rotation ticks, each row followed by its count of ticks
The counts run from 0 to 682.
[ 96 131  86 164  65 148 140 114 135  75 114 110 173 140 113 125  86 117
 122 133 129 119 145 136  94  97  85 109  99 110  83 105  94 134 101 110
 125] -> 341
[136 114 112 149 102  86 147 173 140  87 143 118 113 111 127 155 117 139
 168 167  67 139 110  99 162 176 142 147  81 119 131 128 114 173 133 117
 132] -> 422
[ 83 140 128 124 158 183 112 103 107 136  96 121 198 142 108  81 102  94
 140  95 153 100 177 159 103  99 115 112 124 149 116 127 119  94 137 166
 102] -> 114
[168 112 100 116 118 122  96 101 153 129 133 107 152 132 174 149 182 153
 130 118 139 156 157  83  98 126 166 171 153 124 121 132 138 191 119 186
 134] -> 159
[176 131  82  82 147  75 112 173 130 129  94 119 132 164 156 107 136 129
 113 161 129 149 118 101 112  79 163 153  95 174 160 137  98 115 107 144
 106] -> 386
[127 139 149 144 152  80 138  94  83 128 138 158  59 129 124 193 141 129
 130 180 114 121  89 160 134 151 143 154 124 129 135 150 149 120 122 141
 139] -> 208
[123 203 126  93 151 107 140 144 101 123 163 120 144 125  77  99 106 114
 103 135 111 121 124 148  57 119 146 141 153 139 163 108 135  98 109 126
  89] -> 141
[166 122 105 136 114  85 165 121 108  95 137 120  75  90 117 184 167 120
  60 128 132 132 109 155 112 120 109 123 137 111 107 121 136 158  94 110
  94] -> 539
[106  68 106 143  77 141 158 128 156 101  72 136 114 156 160 157 102 122
 160 153 133 128 106 122 171 108 104 108  94 120 106  86  98 111 124  98
 152] -> 380
[152 138  75 108  92  89 137 110 154 133 113 109 151 137 120 160 197 124
  96 135 161 163 130 112 125  78 175 141  94 163 160 110 113 131 117 159
 128] -> 347
[167 136 143 118 139 117  92  58 138 155 108 107 173 160 160 127 157 149
 124 142 153 143 157 135 105 125 175 143 116 147 136 171 142 109  94 154
 180] -> 562
[127 141 157 122  94 123 145  64 124  76 163 145 149 134 113 172 158 138
 133 154 136 135 157 116  86 192 137 121 177 136 119 103 140 134 115 149
 167] -> 335
[124 146 127 148 146  93 206 148 123  99 157 116  95 100  88  93 106 119
 103 148  83 117 129 152  99 140 113 126 154 108 103 109 133 158  94 118
 101] -> 137
[108  98 155 155 104 132 120 117  90 102 161 130 130 144 125 115 136 156
 155 102 111 119 121 132 125 192  81 124 174 109  85 182 151 127 145 106
 158] -> 39
[104  94  78 181 120 155 139 158 139 112 125 106 113 151 139 111  98 115
 161 147 105 128 134 115 129  91 108 140 122 115 101 129  98 173 114 156
  90] -> 126
[ 91 126 123 150 150 167 125 110 135 183 108 138  94 135 128 135 148 123
  89 130 135 111  93 166 208  67 132 111 137 121 149 137 117 126 141 105
 117] -> 281
[149 152 119 185 105 127 158  83 171 142 127 103 110 161  99 153 172  95
  86 143 150 145 111 157 136  87 125  84 115 163 147 136 141 113  78 135
 117] -> 535
[157  87 121 149 121 181 107 111 127 139  86  97 131 117 166 149 104  99
 115 129 125 112 154 116 153  93 126 109  80  96  97 142 104 170 114 150
 104] -> 87
[101 167 107 110 115 150  90  98 141 134 133 131 170 162 136 130 123 152
 137 168 113 120 119 115 141 121 168 152 110 118 137 158  89  93 155  91
 188] -> 269
[140 126 121  77 118 133 114 106 103 130 100 144 121 159 122 106 156 110
  72 115 172 138 128 163 113  96  99  86 148 174 131  90 127  59 146  96
 149] -> 182
[140  92 192  93 119  69 115 127  91 113 138 151 132 135 138 104 134 151
 122 117 122  99 116 113  99 211 105 113 143 101 110 132 123 121 163  91
 155] -> 588
[124 165 129 114 166  94 151 139  82 112 150 120 119 110 100 166 103 110
 120 154 111 100 113 131  77 111 157 166 100 107 160  90 115 112 125 155
  75] -> 502
[137  78 133 100 152 146 122 109  83 123  94 164 111 107 153 136 171 147
 119 105 123 133 166 122 160 163 136 146 185 122  88 117 116 159 172 148
 162] -> 481
[112 186 103 128 105  99 134 176 149 126 161 127 125 154  98  99 104 131
 149 169 100 136  82 125 157 121 147 155 105 151 181 152 107 101 134 104
 130] -> 426
[ 96 107  65 125  84 133 149 157 177 146 114  99 152 128 114 137 120 139
 136 136 156 134 105 129 176  76 133 134  85 144 153  96 117 140 108 117
 132] -> 349
[122  72 129 152  81 196 103 144 156 130 127 112 150 129 134 137 109 121
 162 116 123 132 148 100 178 134  88 109 118 121 104 120 122 175 144 112
 148] -> 449
[136 100  67 134  84  86 175 142 168 129 108 120  96 122 151 118 183 134
  86 101 135 141 117 145 159  79 119 117 123 137 112 123 125 157 101 108
 123] -> 351
[141 129 140 175 165 102 143 118 145 165 103  81 131 174 149  87 119 108
 145 166 137 120 118 152 108  85 159 116 101 155 138 173 133 120  87 151
 119] -> 202
[148 103 114 161 112 100 171 122 130 103  72 102 133 124 124 124 111  88
 128 154 127 121 132 149 131  99 113  81  47 134 100 119 103 126  76 139
  87] -> 18
[ 62 100 138 145 125 189 121 108 119 132 113 129 182 136 118 112 104 121
 172 104 155  80 142 143 132 116  88 116 114 121 127 126 109 116 165 144
 109] -> 115
[125 145 127  81 154 131 128 127  67 119 130 122 125  69 126 137  94 131
  82 111  97  75 143 172 115 113 127 142 128 101 115 103 137 143 143 106
  96] -> 471
[118  83 106 126  97 127  94 111 140 125 141 110 151 127 163 166 172 177
 149 118 147 125 136  78 107 126 125 167 139  89 128 135 103 187 155 153
 137] -> 158
[110 135 152 164 135 159 149 130 171 177 156 138  87 150 108 102 130 111
 114 152 109 123  99 141 177 122 118  97 168 116 163 122 130 133 134  89
 151] -> 653
[107 116  83 144 145 103 165 117  95 104 110 124 122 104 145 120 155 117
 103 105 100  98 143 136 132  91 117 143 102  99  74 137  82 174 114 148
  74] -> 313
[146 160 107  94 147 125 149 201 152 175 143 111 119 120  96  75 128 120
 102 143 101 153 136 156 158 100 142 116 130 179 166 101 155 120 127  98
 126] -> 64
[172 113 111 125 132  51 151 123  92  81  92 149 100  98 132 168 180 126
 101 152 115 121 108 145 152 137 148 136  93 139 114 119 124 137 114 147
  98] -> 21
[165 119 105 112 166  83 112 117 101 117  98 110 132 147 195  99 123 166
 142 162 106 136 154 125  91 130 163 181 122 113  98 164 125 166 112 159
 143] -> 198
